(in the rows, 128 means zero)
Each named turn below is shown by a few rows before and after it. Which turns, in which order, take the first row of each later pair to the second? The first pair is answered.
X:
[141 100 120  99 148 143 159 123 156 171  93]  ->  [127  96 137  86 133 153 165 137 155 141  86]
[116 153 124  95 131 124 125 138 123 116 113]  ->  [123 142 121 118 109 119 151 138 141 132 152]
[126 138 134 155  94 126 141 136 130 122 159]  ->  [139 155 116 146 139 114  99 111 118 145 118]
C:
[ 94 126 127 150 146 120 138 106 159 143 116]  ->  [ 87 137 116 151 155 111 137 110 148 143 121]
[149 165 114 101 177 125 143 119 102 145 153]  ->  [127 177 137 102 150 123 122 130  83  98 148]
[127 125 149 143 105 137 135 125 148 118 140]  ->  [139 119 131 141 116 138 134 119 151 140 143]
[174 140 114 112 143 132 121 108 181 139 111]  ->  [162 168  96 111 153 121 113 108 158 129 134]
U:
[142 146 129 137 160  99  96 117 107 145 146]  ->  [130 149 130 110 155 109 112 135  97 119 155]
[135 159  57 127 163 104 126 116 108 191 177]  ->  [119 181  68 151 143  96  90 113  83 160 185]
[130 148  99 113 175  89  78  99 116 152 101]  ->  [105 159 107  92 168 100  80 127  97 110 111]
H:
[126 171 110 140 138 118 112 112 104 123 153]  ->  [117 173 118 132 138 121 112 117 102 107 146]
[134 143  82  71 174 130 175 152 123 152 140]  ->  [154 148 119 171 143 102  83  82 131 177  89]
[129 127 117  55 159 157 153 154 120 132 125]  ->  [163 123 109 141 150 127 105  92 136 193 117]
[112 127 140 146  79 128 137 144 137 121 167]  ->  [116 125 135 153  81 126 144 141 138 126 172]
Now pairs of rows:
Between the rows of a pair lie 2 to 4 turns.
[119 159 125  98 136 134 153 141  99 109 201]  ->  [131 117 191 144  79 148 149 120 135 112 167] | H, X, X, C
[120 101 177 129  99 147 134 126 154  98 104]  ->  [103 136 128  82 155 140 125 150 110  81 124] | H, X, U, H
[141 141  93 167 126 103 116 109 127 169 154]  ->  [105 158 124 146 120 106  80 124  91 102 125] | C, X
[102 152 126 110 120  99 109 164 123 102 162]  ->  [140  94 152 113 116 123 142 149 182 145 127] | C, C, H
[128 119 142  78 151 153 118 156 122 110  93]  ->  [151 113 139 176  95 121 121 129 153 157 163] | X, U
[152 119 145 183  99 113  85 103 153 164 114]  ->  [135 105 171 176  62 131 119 131 159 120 137] | X, X
[138 133 167 111  99 138 125 126 141 121  87]  ->  [129 175 134 118 120 113  90 120 113 118 113] | X, X, C, U
[102 172 113 106 152 104  97 131  85  85 124]  ->  [102 123 161 140  82 122 153 146 130  71 154] | X, C
[109 149 114  94 163 122  90 127  85 100  93]  ->  [135 100 105 107 128 137 195 142 145 140 168] | C, U, X, C
[134 110 163  84 149 163 132 123 156 130  59]  ->  [128 167  88  79 189 124 123 126 117 146 119] | C, C
[114 167 118 146 140  88  60 120  90 125  93]  ->  [ 98 146 156 126 116 108  70 136 100  92  67] | C, H, H, H
[108 131  91  71 144 142 198 177 123 121 170]  ->  [127 177  73 165 148  83  94 112  98 162 169] | X, C, H
[114 137 117  79 136 133 162 172 126  83 134]  ->  [135 113 130  77 138 142 177 161 152 111 114] | C, C
[127 139 104 103 121 124 138 138 122 123 176]  ->  [154  97 142 114 119 142 129 118 155 148 121] | H, H, C, C
[135 114 108  75 134 138 207 137 149 152 152]  ->  [ 98 150 112  80 113 123 180 158 111  86 171] | C, C
[141  81 162 109 113 170 175 153 141 118 106]  ->  [159  84 158 130 130 156 146 123 147 145  73] | C, H, H, U
[144 187  54 105 186 104 125 119 103 166 155]  ->  [121 202  65 128 158  97 114 132  91 140 184] | C, H
[116 133 121  71 153 167 159 164 144 118  88]  ->  [146 128 150 189  97 134 104 108 170 153  96] | X, H
[100 114 161 110  91 131 129 167 110  48 126]  ->  [150 102  83  91 159 135 193 158 138 154 155] | U, C
